The same turns and mirrors carry the whole set onto itself, and each row onto the other rows of its family. Which rows share a family with each named row? Give them in list order.
These 15 rows form 3 families of 5 rows each.
mefa: [  4   3  -4   5   7   3  -2  -1   1 -11  -8 -11  -3   8  27   4   0  -7
   5  -5  -8   9   2  15   0  -3  -2   8   4  -9   5  11   2  -2 -17 -19
  -9]
Gobor: [  8  10   2   2   1   3  -3 -18 -10   4 -11  -6  -2  16  22  13   5  -9
   1  -8   6  -1   2  -4   8 -15 -11   1   4  -1   2  11   5  -4  -2   5
 -11]
senat: [  3 -12  -3   2   8  14  -6  -6 -14  -9 -16 -15   6   6  23   4  11  -2
  -7 -11   3   1   2   5   1   0  -1   7   5 -11  11   4  -3   1   3  -8
  -1]
tak: [  7  11   3   1   0  -1  -2 -15  -6   7 -12  -4  -1  14  23  10   1  -9
   4 -11   4   2  -1  -7  12 -14 -15   2   5  -2   0  11   2  -4   1   3
 -10]
Fode: [  7  -4  -3   3   7  10  -1  -5 -15  -5 -14  -6  -6   5  17  10 -11 -18
   7  -8   8  12   1  -5   4   1 -11   2  12  -4   4  20   0  -9   8 -12
   4]
lidiv: [ 11   7  -1  -5   4  10   2 -11   1  -3  -5  -3   0   6  13   3  -5   0
   7   2   3  -6  -5   3   4  -6 -11  12  14  -1   2   9  -9   6 -11  -7
   4]
tokil: [  5  -3  -6  -1   3  14  -3  -6 -12   0 -18  -6  -4   5  18  13  -6 -17
   6 -10   5  15   3  -5   5  -2 -10   8   6   0   6  20   6 -10   7 -12
   4]
sozil: [  5  -3  -5   1   3  11  -2  -4 -13  -1 -14  -9  -1   0  15   9  -5 -15
   7 -10   8  13   5  -5   6   0 -13   1  12  -3   4  19   3 -10  11 -10
   4]
Luzit: [  5   6  -3   3  10   4   0  -2  -2 -16 -12  -9  -1  14  29   8   1  -8
   6  -5 -10  10   2  12  -4  -7  -4   5   4  -6   5  13   4  -2 -17 -16
  -8]
zuloz: [ 12   8   1  -4   0   5   0 -13  -2  -3  -4  -2   0   8  16  -2  -8  -1
   7  -2  -3  -3  -6   4   4  -5 -12   7  20  -3   8   7  -5   6 -10 -10
   2]
vifiv: [ 11   9   1  -5   2   7   1 -15   2  -2  -4  -8  -1   8  14   1  -4  -1
   6  -2  -3  -5  -3   4   8  -7  -9  11  15  -2   2   5  -4   8 -12 -10
   5]
Zoduk: [  0 -12  -7   1  11  12  -3  -1 -14  -4 -15 -14   2   2  23   1   9  -4
  -3  -8   4   6   1   3   4  -2   7   8   5  -8   7   3  -2   4   1  -8
   0]
Bagik: [  4 -11  -7   1   6  13  -7  -3 -14  -9 -16 -16   3   5  28   0  10  -6
  -5 -12   3   6   6   3   6  -1   1   9   7 -11  11   7   2   2   3  -8
  -1]
Pib: [  8   8   3   2   0   2   1 -21  -7   5 -13  -9   3  17  21   7   5  -7
   5 -12   6  -1   2  -7   9 -13 -15   5   5  -2   3  15   0  -5   3  -1
 -12]
razel: [  5   6  -1   6   6   5   0  -1  -6 -14  -7  -9  -7   9  29   5   2  -6
   5  -5  -9   7   5  17   0  -8  -5   4   5  -4   2   5   4   1 -13 -16
 -11]

The rest of the family of vifiv: mefa, tak, sozil, Bagik
The rest of the family of razel: tokil, zuloz, Zoduk, Pib

The same turns and mirrors carry the whole set onto itself, and each row onto the other rows of its family. Which rows share a family with each named row? Give them in list order.
These 20 rows form 4 families of 5 rows each.
vog: [-10   1  10  -3  -3  -6   5   3  -4   5  12   6   0  -7 -10  -4]
zor: [ -5   1 -12  -8  -3   1   7  -1   3  -3   0  10   0  -6 -15  12]
rof: [-17  -5  -3   8  -3   1  13   9  -6  10  -7   2   8   0  -5   5]
pifeg: [-9 -3  4 -2 -8 -8  8  2 -5  2 13  3 -4 -1 -8 -7]
zizu: [-10  -3   8  -1 -11  -1   9   2  -3   8  12   5  -4  -4  -6  -3]
pon: [-18  -2  -7   8 -10  11   1   5   7   3   4   3   0   3 -11 -10]
Lif: [-12   2   5  -5  -7  -1  11  -1  -2   3  18   5  -1  -4 -10  -6]
gur: [-19   7  -4   1   6   0  11   7  -3   7  -2   4  13  -4  -7   6]
Vusag: [-19  -2  -7   4   4  -3  14   9  -6   2  -2   1  11   2  -8   2]
sef: [-14   5  -8   5  -4  -1  -9   8   5   2  -1   3   3   2 -11  -9]
bomut: [ -6  -6  -6  -4  -1  -1   4   3   3  -4  -4  10   0  -7 -16  11]
tebe: [-14   6  -2   5  -6   6  -9   5   7  10  -1   7   3  -2  -9  -4]
beteb: [-19   7  -8   1  -1   5  16   3  -2  10   1   3  11   0  -5   6]
Leg: [-14   4  -9   4  -6  -2  12   5  -5  11  -5   0   8   1  -2   6]
dade: [-18   1  -1   6  -3  11  -3   6   8   6   3   8   4  -2 -13  -7]
teb: [ -9  -5  -7  -6  -1   6  10   0   4  -6   1  11   1  -6 -18  10]
vam: [-17   7 -13   3  -6   4  -2   4   7   1   6   3   3   3 -11 -10]
rufon: [ -6  -5  -7  -5  -7   5   7  -1   3   1  -2  11  -2  -5 -14  14]
doko: [ -6  -8 -11  -4  -7   1   9   1   2  -4  -2   8  -2  -3 -14  10]
Mevub: [-8  6  4 -5 -9 -7  5  0 -3  7 13  4 -2 -4 -6 -3]

The rest of the family of Leg: rof, gur, Vusag, beteb
The rest of the family of sef: pon, tebe, dade, vam
The rest of the family of vog: pifeg, zizu, Lif, Mevub

The same turns and mirrors carry the whole set onto itself, and each row onto the other rows of its family. Which rows share a family with each named row? Give them in list order.
These 40 rows form 5 families of 8 rows each.
kof: [ -1 -12  -3  -8  -3  -5   6  -5  10  -4   5   2  -6  13   5   2  -3 -13
   0   4  -9   0  -4]
mamub: [ -2   0   9   1  -1  -5   6  -2  -5  12  -8   8  -7   4  -4   5   3   2
   3 -10   0  -3   5]
Zete: [  2 -14  -3 -15  -2  -2   9  -3  12  -6   1   3  -5   4   3  -1  -5  -9
   2   4  -7   5  -4]
zoko: [-14  -6  -1   2  -4   1   4   7  -6  -1  -2   5   0  -6  -8   2   3  -5
   3  -5   6  -6   9]
vumo: [  1  -6  11  -2  -1   0   2   4  -3  12  -8  12  -6   2  -4   5   8  -1
   3 -11   0  -7   0]
bodal: [ -2  -7  12  -1  -3  -2   3   0  -5   8  -8   4 -12   6  -8   4   6   3
   2  -5   0  -6  -4]
kig: [ -1 -11  -8   7   3  -2   5   1  -3   6   6   6  -8   3   9  -8   1 -11
   2  -7   4  -9 -10]
mezus: [ -9  -8   2  -1   1   3  -5   7  -3  -4  -4   7   1  -4 -12   2   2  -8
   3  -1   9  -3   7]
petin: [ -8  -9   0  -3  -2   0   2   8  -6  -6   2   5  -1  -8 -12   6   4  -9
   1  -6   6  -5   7]
gipum: [ -1  -9 -10   5   4   1   4   2   1   1   9   7  -9   0  11 -10   5  -7
   0  -7   3  -3 -11]
lezo: [  4  -4   9  -1   3  -8   5   6   6   8  -6  11  -7   3  -7   6  10   0
   5 -13  -4  -1   2]
vilo: [  3 -11   0  -6  -6   1   1  -6  -2  -3   3  -3  -2   9   7   4  -5 -10
   0   0  -4  -6  -6]
zive: [ -7  -5   1  -5   6  -5  -3   9   5  -7  -1   5  -2  -3 -15   1   3  -5
   4  -1   4  -2   9]
pipot: [-8 -7 -2 -4  5 -6 -4 13  9 -5 -1  9 -1 -6 -9 -1  6 -3 -2 -2 -3 -4  8]
mis: [  1  -4   9   3  -2  -2   2  -2  -4   9  -8   6 -10   8  -5   3   9   1
   5 -11   4  -4   1]
bim: [ -2 -10  -3 -13   1  -3   7  -7   5  -5   3   8  -3   8   4  -1  -8 -10
   6   1  -7   5   0]
kebef: [  4 -11  -1 -11  -2  -4   5  -5   8  -4   0   3   0   9   2  -1  -7  -8
   1   6 -11   2  -4]
munik: [  0  -9 -12   1   1  -2   9   2  -5   4   4   4  -8  -3  10 -13   0  -7
  -3  -4   1  -3  -8]
bidu: [-12  -4   1  -3  -5  -2   5   9  -4  -3  -3   3  -1  -5 -12   2   4  -8
   5   0   6  -1   7]
dege: [ 7 -3  8 -4  3 -8 -2  6  6  5 -8 11 -6  9 -9  3  9 -3 -1 -4 -6  3  0]
nov: [ -1 -11  -9   0   3  -6  15   1   7   0   5   8 -13  -3   2 -13  -2  -2
   2  -3   0   1  -9]
seni: [  4 -17  -3 -12  -3  -5  11  -6   6  -2   0   3  -6   8   1   1  -7 -13
   3   4  -6   0  -3]
dala: [ 5 -5  8 -1  4 -5 -1  1  8  9 -8 14 -7  8 -6 -1 11  2  4 -6 -3  0  2]
Posel: [  1   0  10  -1  -4  -1   4  -1 -10  11  -6   7  -8   7  -7   5   6  -3
   4  -6   3  -3   2]
lurof: [ 2 -4  9  1  4 -2  0  6  5  5 -4 13 -2 12 -4  0 12  0  6 -6 -9  3  0]
Zera: [ -6 -10  -3   0  -5  -3   3   7  -4  -2  -5   5  -3  -9 -11   6  -1  -8
  -3  -5   9  -2   7]
rim: [  0 -12  -8   4   1  -2   6   7   1   7   0   0 -11   0   8  -8   6 -11
  -4  -7   4  -7 -12]
neru: [  3 -16   2  -5  -5   0  -6  -7  -1  -5   6   2  -4   3   7   5  -6  -9
  -3   1  -2  -2  -7]
vezeg: [  2 -11  -8   2   5 -13  12   1   9   3   2   9 -11   0   1 -12  -2  -6
   3  -2  -3  -2  -9]
Rov: [ -3  -8  -9   7  -1  -3   8   6  -1   5   8   4 -11  -2  10  -7   2 -10
  -1  -5   5  -4  -8]
pir: [  2 -12   0  -7  -6   8   1  -5   0  -3   8  -1  -2   4  10   3  -1 -13
   2   0   0  -2  -4]
mimul: [  2  -6  -8   1   2  -8  17   2   9   6   5   7  -6  -2   3 -14   4  -9
   6  -1  -2  -3  -4]
lutos: [ -2  -7 -10   0   4  -8  12   7  10   6   5  10 -12  -4   5 -13   1  -7
   0   0  -2   0  -7]
dunek: [ 5 -3  9  2  4 -7 -5  6  5  8 -7 13 -5  6 -3  3  6  1 -3 -8 -6 -1  4]
kela: [ -7  -9  -2  -8   5  -3  -1  12   5  -6   0  12   1  -7 -13   1   4  -9
  -1  -1  -1  -1   8]
Buk: [ -7  -4   0  -5   1  -4  -6  16   6  -5  -1   7  -1  -4 -10   0   8  -9
  -1   2   0  -2   5]
zopul: [  6 -16  -3  -5  -3   1   0  -5   1   0   7   3  -1   9   7   4  -1 -16
   2   1  -3  -5  -4]
Vub: [ -1 -14   0  -4  -9   2   5  -7   1   1   4   3  -4  10   8   1  -4 -13
   0   6  -5  -3  -5]
nozif: [  3  -7 -12   1   3 -10   9   3   5   0   9   4  -9  -3   7 -12   1  -5
  -2  -3  -4   0  -7]
besi: [-3 -3 -6 -7  5 -4 -3 11  5 -2  4 13  2 -4 -9  0  5 -9  1 -2  0 -5 12]

The rest of the family of rim: bodal, bim, lurof, Zera, neru, mimul, besi
The rest of the family of lutos: petin, vilo, mis, kebef, dala, Rov, kela
The rest of the family of seni: mamub, gipum, bidu, nov, dunek, Buk, zopul
The rest of the family of vumo: kof, mezus, lezo, zive, munik, Vub, nozif

The same turns and mirrors carry the whole set onto itself, and each row onto the other rows of its family. Which rows share a family with each named row? Give them in list order.
These 18 rows form 3 families of 6 rows each.
guz: [  2   2 -10   7  -7   3   6  -1   6  -3   8   8   1 -10  -4   6   0  -5
   2   4  -1  -9  -1]
gelu: [ 8  3 11  1  1 13 -4  2  6 -3  4  1 -1  9 -1 -5 -3  4  0 -1  4 -1  6]
robiv: [-1  3 -4  7  0 -5  1  1 10  9 -5 -6 -9 -4 -1  7  5  0 11  9 -2 -1  9]
Kugep: [  1  -3  -3   3  -4  -8  -1  -2  -9   5   0  -5   5  -6   2   2  -6 -10
   7  11  -2 -11   8]
dup: [  1   0  -9   6   9  -4  -1  -2  -3   3   4   3   2  -7  -2   4  -4  -4
   2  15   4 -16   1]
lemo: [ 7 -9  2 -1  3 -4 -6  0  9 12 -4  0  1  2  2 -4  4  1  8 -7  0  7  9]
puf: [ 4 -1  6  6 10  9 -5  1  9  8  2  8 -4  0  3 -2 -7 11  5 -4 -3  0  2]
ziram: [ -2 -11   6  -5   1  -4  -6   6  -2   7   4   1  11   6   3  -5   0   0
   1  -1  -4   2   8]
Kal: [ -1   2  -7   3 -10   1   6  -4  12  -1   9   0  -4  -7  -5   4   5  -3
   7  11   0  -1   2]
Pumo: [  0   7  -7  13   7   2   1   3   4   4  -4   7  -4  -8   1   9  -3   1
   4   3  -4 -14   2]
siteb: [  8   6   3   1   7   6  -4   0   6  -6   4   0   6   8  -1 -10   3  -1
  -3  -5  11  -3   3]
dak: [  2   1  -2   6  13  -4  -6  -3   7   2   0   2   8  -1   6 -12  -1   2
   5 -11   3  -2  -1]
Pek: [ -1   4  -6   5 -14  -3   6  -4   4  -5   7  -2   4  -9   1   0   0  -8
   8   3  -3  -4   1]
Gara: [-2  0  0  3  1 -3  0 -3  0  6  5 -6 -6 -3  0  3 -5  0  8 21  0 -7  7]
Fama: [-3  7 -6 10 -1 -9  1 -1  1  1 -7 -6  4 -8  7 -1  1 -7 12 -2 -4 -8  4]
bibo: [-6 -5  8 -2  9  3 -6  5  4  6 11  3  2  7  2 -5 -2  9  1  8 -2  2  4]
gubub: [12 -2  6 -2 -2  5 -4  2  5  0 -1 -1  5  9 -3 -5  5 -4 -1 -5  7  1  9]
liba: [-3 -6 -2 -1 14 -3 -6  5  2  4  8  7 12  4  1 -7  1  2 -4  0  3 -5  0]

The rest of the family of guz: gelu, Kal, siteb, Pek, gubub
The rest of the family of Kugep: dup, ziram, Gara, bibo, liba

The same turns and mirrors carry the whole set onto itself, and each row onto the other rows of its family. Which rows share a family with each named row? Give them in list order.
These 15 rows form 5 families of 3 rows each.
nin: [-1  2  1 -5  6 -4 -2 -5 -6 -7  8 -7]
Gugur: [-3 -1  9 11  6  4 -4  6 -5 -6  4 -1]
maba: [ 2  7 12  2 -3  4 -3 11  1 -3 -8  4]
vati: [  2  -1   0  -1   1  -1   3   6   5   3   7 -15]
vidu: [-1 -2  1  7 -3  6  4 10  7  6  0 -5]
gek: [-6  2 -2  0 -1  3 -1 -4 -2 -4 -4  9]
Gera: [  7   9  13  -4   3  -4  -4   8  -2  -5   2 -10]
zupo: [  8  11   1  -3   1   1  -4 -10   8  -1   9  -4]
mab: [ 6  9  2  5 -2  9 -4 -5 11  1  2  8]
zagef: [-1  0 -6 -5 -4  1  6  2  6  5 -1 -5]
sidop: [ 9  9  8 10  3  7 -6  0  8  0 11 -3]
guv: [-5 15 -2 -2 -1 -3 -6 -3  2  6  1  8]
doki: [-1 14  5  0  5 -8 -8  0 -2  4 12 -5]
Daba: [  2  10   3 -12  -4  -3   0   1   0  -4  -6   1]
rofad: [-3 12  8 10  3  1 -9  8  0  6  5  5]

The rest of the family of doki: guv, rofad
The rest of the family of Daba: maba, Gera
The rest of the family of zagef: vati, vidu
The rest of the family of Gugur: nin, gek

